One turn sends every row of this set to another row. A few are shown first. Where does it send the rows asked after them?
q_605: [  5  -4  32   9 -13 -26  -8  -9 -15  -2  23  15   5]
q_554: [  0   7  21  -6  -2  -1 -10   7 -26   5  12  15  11]
q_3: [  1   0  22   3 -19 -12 -24   7 -15  -6   7  10 -12]
q_2: [-23   3  23  -1  -4 -24  -3 -16  -5   0  -3  20  -3]
q_720: [ 23   5  20   0   5 -17   6 -20   3 -22   0  23 -11]
q_561: [-10   4  13  -8   8 -20 -22 -14  -2  14   4  16   1]
q_315: [ 15  -5  18   3 -12 -18  11 -14  13  -9   3  15  19]
q_678: [ 12   7   8 -12   6   0  12  -3   5  -8  -7  14  15]
q_472: [ -7  -2  12   9   1  -8 -16 -14   2   3  16   3 -11]
q_332: [ 17  -9   6 -17 -16 -15 -14  -8 -10  -6 -21   1   4]
q_563: [ 11 -10  23   0  -9 -16   6 -16  12  -7   2  15  23]
q_205: [ 12   5   9 -10  12  -1   3   3   3  -9  -6  10  16]
q_145: [ 17 -10  12 -16 -17  -8 -12 -18 -15 -10 -22   9  -9]
q_592: [ -2  -4  20 -10  -9 -25 -22  -4 -20 -10  -7   5  19]
q_579: [-21   4  13  -3  -6   5  -5 -19 -13  -3   6  11  -7]
q_873: [ -4  -1  30  -3 -23 -21 -21   2 -17  -2  -1  23  -7]
q_169: [ 22  -3  19 -10   4   2   2 -27   4   1  -5  32   2]
q_900: [  3   5  29  -8   1  -4 -15  -7 -29   7   9  30   0]
q_429: [ 21  -3  21  -8  -1   6   0 -23  -2   3  -6  36   8]
q_22: [ 16  11   6 -11  10   1   4   1   0  -8  -8  17  12]
q_658: [ 14 -18  18  -5 -21 -17  -8  -8  -6  -3 -25  11  -5]
q_671: [ -2   6  17 -20   2 -26  19 -10  -2   2   2  11  -4]
q_733: [ 15  -8  26 -10   3   6  -1 -28  -2  -3  -7  34   3]
q_389: [  2   2  19 -11 -19 -19 -32   1 -17   1   5  14   1]
q_327: [ 13  -8  18  -9  -5  -6   6 -25   2  11  19   8 -10]
q_45: [ -3  -4  17 -12  -9   2  20  -9  -2  10   5  10   1]
q_489: [ 19 -12  12  -4 -13 -13 -10  -1  -6 -10 -22   4 -14]
q_422: [ 17  -9  18   1  -9 -10  11 -19  16  -4   3  16  15]
q_101: [ -5 -18  34   6 -18  -8 -13  -6 -18  -5 -12  17   4]
q_510: [  8  -6  22   5   6 -15 -24   7 -16  -9  -8   6  -9]
q_774: [  7  -7  23  -5  -9  -4 -24 -22 -27 -17   0   8  -7]
q_39: [ 12   0  17 -17  14 -16   0 -13   0  17   4  19 -14]
q_546: [ 19   6  17  -5  11 -16  11 -16   7 -18  -5  21  -9]
q_30: [ 18   3  21  -3  13 -13   4 -19   2 -25  -2  15 -13]
q_943: [ -3   6  23 -10 -22  -9 -21  -4 -25 -10   3  16 -10]
q_562: [  2   7  29   5  -5 -26  -3  -3 -21 -14  18  13  -8]

q_205 moves to q_30
q_315 moves to q_22
And these:
q_472 moves to q_579
q_592 moves to q_510
q_605 moves to q_554
q_145 moves to q_658
q_671 moves to q_39
q_422 moves to q_678
q_389 moves to q_3

One turn sends every row of this set to another row. A few are shown first. Where does it send the rows asked after them?
q_331: [-28 -40  -2 -10   8   7 -19  23 -17   3   9 -22]
q_942: [-28 -32 -13  16  19  -1   1  18 -14   1 -12 -27]
q_912: [-32 -17 -11   0  18  -5  12  20 -22   1  -9 -11]
q_83: [-12 -13  -6  21  10  -4 -11   9 -13  14 -11  13]
q_623: [-35 -28   1   1   6   8   3  15  -6 -17  -8 -15]
q_627: [-19 -14 -19  15   6   4   6  20  -8 -15 -14 -17]
q_999: [-21 -33 -15  11  10  17  -1   0   0  -3  -8 -17]
q_901: [-41 -35  -4   6  15   6  -2   7  -6   1 -14 -10]
q_960: [-13 -14  10   5   2  -1 -33  -2  -9   7   7  -6]
q_566: [-23 -18   2  -7  10   3 -40  26 -24  -1  -3 -17]
q_243: [-17  -9 -32   7   3   4 -15  19  -9   8 -12   4]
q_520: [-26 -16 -28  12  10  -5 -19  27 -14  11 -17  -3]
q_405: [ -7 -33  13   7  11   2  -9  11 -21   8  14 -15]
q_937: [-13  -6  -6 -15   5   8 -29  24 -26  -2   5 -11]
q_409: [ -6  -1   5   0   2  -8 -22   7 -20   7  11  -7]
q_317: [ -5 -31  12   6   9   5  -9   9 -19   8  15 -13]
q_485: [ -9  -3 -16  -3   2  14 -36  15 -14   0  -7  -3]
q_291: [ -4  -2   0   7   0  -2 -28   0 -11   7   5  -2]
q_827: [-17 -13  12   8   9 -15 -31  12 -21   9   4 -13]
q_84: [-19 -27  -8 -16   7   4  -9  27 -23   3  14 -20]
q_293: [-16 -14   8  15   6  -9 -38   5 -10  10  -2  -8]
q_853: [-25 -18 -14  -4   8  14  10   1  -7  -3  -5  -2]
q_836: [-25 -23 -27  12   5   6 -24  15  -2   9 -17   2]
q_666: [-20 -32  -7 -16   2  16 -14  14 -12   1  15 -15]
q_294: [-17 -18   0 -11   3  17 -39  13 -14  -3   1  -9]
q_125: [-16  -4 -14   2   9   0 -36  29 -25   2 -10 -10]
q_20: [-20 -16  -8   6   7   9 -46  18 -13   1 -14  -9]
q_34: [-29 -20  -3  -3   4  10  10  15  -9 -18  -3 -12]
q_253: [-12 -15 -23   6  12   7  13  12 -16  -2  -2 -19]
q_601: [-33 -22  -1   0   8   2   9  22 -14 -17  -6 -17]
q_597: [-15 -15  -4  22  11  -4 -13   9 -12  15 -12  13]
q_714: [ -5 -30  11   5  10   3  -7  12 -22   8  16 -13]
q_418: [-22 -20 -17  16   4  11   1  12  -1 -16 -16 -15]
q_766: [-14 -14  -5  22  11  -6 -11  11 -14  15 -12  12]
q_578: [ -9  -1   1  11   7 -16 -27  13 -23  10   2  -9]
q_474: [-26 -22 -14  20   8   3   0  20  -6 -14 -18 -19]

q_827 moves to q_578
q_83 moves to q_317
q_623 moves to q_474
And these:
q_331 moves to q_520
q_901 moves to q_942
q_937 moves to q_485

